In the data rows, the value 128 means zero.
Here are some points:
[107 107  94 147 127 148 134 125 147  97  59 147 162 120 153 123 138 155
  79 165  86 123 123  84]
[152 156 136 178 113 155 112 113  82 174 181 111 161 134 160 144  78 124
 180 105 113 119 160 153]
[132  78 165  90  87  93  84 144  55 182 189  91  60 138 171 137  81 158
 148 102 185 122 105 148]
[101 117 139 168 143 175 165 119 124 109 164  89 136 114  93  90 100 114
 105 115  79 114 148 115]
[116 105 108 133 127 122 103 156 152  78 138 108 137  80  93 158  95 140
  80 113 131 127  99 148]
[139 131 119 100 105 131 113 117  97 140  95 117 112 107 165  89 116 123
 171 132 136 154 136 127]
[127 124 119  98 121 121 130 121 136 123 101 158 134 145 144 139 162 126
 133 161 124 147 133 117]
[135 119 134 130 128 124 131 103 112 121 130 111 101 117 125 101  99 133
 148 123 126 123 136 131]
[133 113 126 152 191  82  76 255 255  76 141 149 151 125 105 217 222 233
   6  95 151  78  22 200]
[133 135 144 106 120 104 130 165 131 125 119 112  92 134 115 147 182 164
  96  85 113  92 108 160]
[117 126 151  76  95 126 148 154 132 106 102 109 136 140 134 180 169 144
 104 112 118 124 136 136]
[144  90 153  89 151  80 112 138 139 126 116 135  61 120 108 134 166 138
 146 132 188  98 136 163]
[185 134  76 146  52 180 160   0 123 240  14 178 157 217 219   0  76  36
 245 255 159 217 234   0]
[133 143  93 181 167 124 124 133 157 112 134 142 145 123 120 119 145 103
 113 248 127 129 126 121]
[ 55 165 116 128 155 137 142  56 119 116 138 187 119 118 140 147 150 169
  74 140 132 145  89 167]
[115 128 149 104 147  48 124 180 181 102 144 102 125 158  92 180 159 140
  88 122 165 117 108 166]
[119 110  81 126 132 109 152  74 144 100 113 164 114 136 148  86 153 109
 115 188 104 147 115 101]
[115 176 174  80  39 170 110 118 104 200 196 128 155 156 159 165 146 210
 114  91 110 137  95 195]
[137 105 136 151 147 148 115 127 130 147 152 114 101 111 145 109 103 122
 150 115 125 114 134 121]
[125 103 131 128 112 119 128 101 104 131 124 104 115 115 120  94  92 129
 158 126 120 127 128 154]
[139 129 105  94 108 103 129  77  92 159 103 148  92 135 154 121  88  99
 188 151 121 163 139 149]
[130 129 130  96 163  77 129 130  78 124 158 107  75 152 161 136 147 143
 130 121 113 118  99 173]
[125  89 114 157 140  87 133 129 140 146 136 144  86 142 159 116 159 171
 124 179 131  95 109 159]
[116 144 122 123 126 157 125 104  98 152 117 125 113 142 171 110 165 120
 123 137 111 132 129 130]
[124 124 142  75 144  78 138 129  89  96 155 104  27 165 142 144 114 170
 179 116 116 110  73 175]
[166  58  79 127 120 109 125 213 214  81  57  76 112  85 137  91 162 188
 100 125 144  58  93 138]
[117 209  87 110  94 224 130 111 132 122 123 140 209 113  88 159 143  97
  67 100  61 140 140  98]
[147 145 137 176 150 141 136 115 129 145 142 138 126 149 125 101 129 102
 190 145 114 125 162  82]
[158 176 108 190 124  95 101 140 149 102 170 138 137 107 111 175  59 123
  77 121 133 189 115 153]
[ 54 152 200 218 170 211 130  68 156 104 174 204 190  65  57 131  63 130
  92 124 103 130 162  43]
[168 120 150  81 142 103 161 176 145 113  87 117 121 159 123 123 141 105
 124 160 110 132 154  99]
[125 160 115  90 122 118 147 133 121 128 118 112 145 162 167 174 152 138
 112 128 113 132 118 175]
[128 117 132 145 161  98 129 154 139 125 155 132 133 114 131 142 144 140
 111 122 152 106 109 155]
[ 90 140 125 166 127 166 135  67 137 160 111 143 154 124 169 117 164 202
 118 145 112 114 101 127]
29 more points follow, each with its number after it:
[106 125 139 130 115 142 103 130 119 123 126 106 145 111 145 128 135 154
 145 108 132 109 136 132] 0
[126 114 148 118 134 103 112 129 137 148 118 142 124 117 129 131 140 169
 151 128 158 110 135 139] 1
[ 97 111 148  36 107 115 158 154 137  79  73  97 135 140 121 175 191 152
  90  69 132  80 119 150] 2
[136 120 140 129 134  94 122 133 131 129 184 114 101 135 126 141  95 137
 106 113 125 125 101 145] 3
[106 135  96 161 174 121 148 105 169 142 114 178 150 105 110 123 173  88
 123 182 157 140 149 107] 4
[101 129 150 148 151 176 124 130 146 126 153 152 155 124  91 130 116 138
 111  82 137 115 139 107] 5
[114 118  83 148 113 155 140 110 170 107  76 151 149 125 184  94 158 124
  91 166  99 126 107  76] 6
[164 223  94 186 233 111  89 243 102 117 146 154  46 116 226 139 198 106
 104  89 142  47  93 222] 7
[122  93 120 126  79 168 137 121 128 143  87  95 142 124 123 105 129 151
 118 121 104 122 125  97] 8
[102 124 206 104  99 163 139  99  81 133 166  67 105 149  89 111  71 139
 146  17 118 111 156  98] 9
[151 124 166 154 176  38  67 150  94 114 168 108  60 120 127 145  93 162
 194  74 179 106 121 176] 10
[122 119 147  77 107 121 177 151 115 111 131  82 135 155 115 155 149 123
 136 129 113 110 116 161] 11
[159 117 170 134 144  51  84 164 117 142 162 127  63 125 121 155 111 143
 176 105 169 126 149 171] 12
[115 153 116 144 136 148 145 117 162 102  90 137 131 117  93 125 129 116
 111  54  92 130 130  85] 13
[138 147 166 133 119 132  90 146  95 155 160 140 111 114 114 151 120 126
 138  89 158 122 146 133] 14
[188 160 122 128 140  95  73 201 149 123 112 145 112  86 111 166 163  89
 131 120 149 123 137 129] 15
[123 110 157  90 121 105 159 134 183  74 152 124 144 120  53 195  76 147
  10 103 125 176  87 184] 16
[150 126 126 116 127 119 117 130 117 143 124 126 117 148 142 126 129 121
 146 142 141 141 143 116] 17
[ 54 134  62 124 114 141 187  80 103 103 104 118 178 154 152 121 120 139
 116 154  94 131  96 117] 18
[148 139 153 183 132 106 106 137  98 170 161  73 122 117 122 112 103 145
 193 108 112 109 145 183] 19
[141 140  67 158 104 173 156 126 185  75  47 177 184 123  69  80 153  98
  62 147  88 142 143  58] 20
[117 115 117 141 169 111 144 159 123 121 146 101 111 152 154 138 175 146
 123 126 118  83 109 174] 21
[112 118 128 138 120 137 131 128 134 101 139 102 138 118  85 132 109 132
 112  84 127 131 122 153] 22
[148 114 118 113 120  69  89 125  91 116 155 120  72 111 141 133  99 132
 140 141 167 122 111 165] 23
[118 112 136 132 146  98 130 147 140 126 172 111 104 144 129 141 105 147
  79 113 129 128 106 143] 24
[135 197 113 186 145 146 112 145 108 115 162 136 169 112 164 213  99 148
 111  84 103 126 124 163] 25
[139 166 162  96  91  97 126 175 126 102 116  92  88 158 104 162 206 177
 135   6  96  65 115 166] 26
[147 142 134  95 127 144 127 138 130 137 139 132 138 139 144 152 153 102
 129 119 141 143 132 125] 27
[128 126 113 117 156  44 121 136 127 138 135 143 123 140 154 111 183  92
 144 180 162 127 133 147] 28
Which three of these numbered points are nearest to each point below by angle, seen from the average point of the first points? Their numbers follow each, nearest first.
[120 101  85 133  97 154 128 109 118 105 123 140 188 106 107 145  80 103
  84 152 120 179 120 108] > 20 18 16
[124  61 134 131  99 121 118 166 175 103  90  85 125  86 130 126 141 158
 108 123 147  79 113 134] > 2 8 0
[122 126 132 113 123 133 122 131 114 134 130 126 131 131 126 137 154 115
 124 122 148 141 132 134] > 27 14 17
[110 168 177 131 120 150 119  94 102 165 183 133 111 130 128 129 104 151
 158  99 135 130 126 150] > 14 9 19
[143 128 147  69 123  92 171 164 100 115 129  77 136 149 121 155 159 130
 123  86 105 108 119 174] > 11 2 26
[123 146 126 115 122 136 119 145 119 122 117 125 123 115 137 136 151 137
 115 113 132 118 125 145] > 26 2 7
[110 139 133 144 125 137 142 109 128 138 119 130 140 114 149 124 153 167
 125 134 121 118 124 130] > 0 18 6
[133 116 143 123 120 115 114 133 131 138 123 128 125 120 126 129 137 148
 141 137 156 119 133 131] > 1 12 14
[161 132 119 123 138 110  90 159 131 122 115 148 112  98 118 145 140 112
 130 130 159 131 131 135] > 15 12 14
[134 103 154 118 105 100 101 130 143 162 110 130 106 107 134 126 136 168
 183 140 163 128 130 145] > 1 12 10
[206  88  34 124 203  17 173 142 118 172 148  56  95 193 161  75 146  67
 190 255  89 155 150 139] > 28 17 21
[ 78 142 142 153 151 193 127 160 126 112 152 167 181 112  73  99  98 118
  96  69 116 124 150  72] > 5 13 22
[184 170  89 158 160 199 146 116 112 104 101 148 112 135 123  77 127  42
 131 120  71 158 164  34] > 20 13 6
[111 131 142 101 170  58 132 148 195 109 157 105 117 126 109 179 149 185
 111 114 177 100  95 194] > 24 16 21
[131  96  97 121 121 124 129 134 163 115  77 145 134 124 123 105 158 123
 115 183 133 144 142 109] > 20 6 4
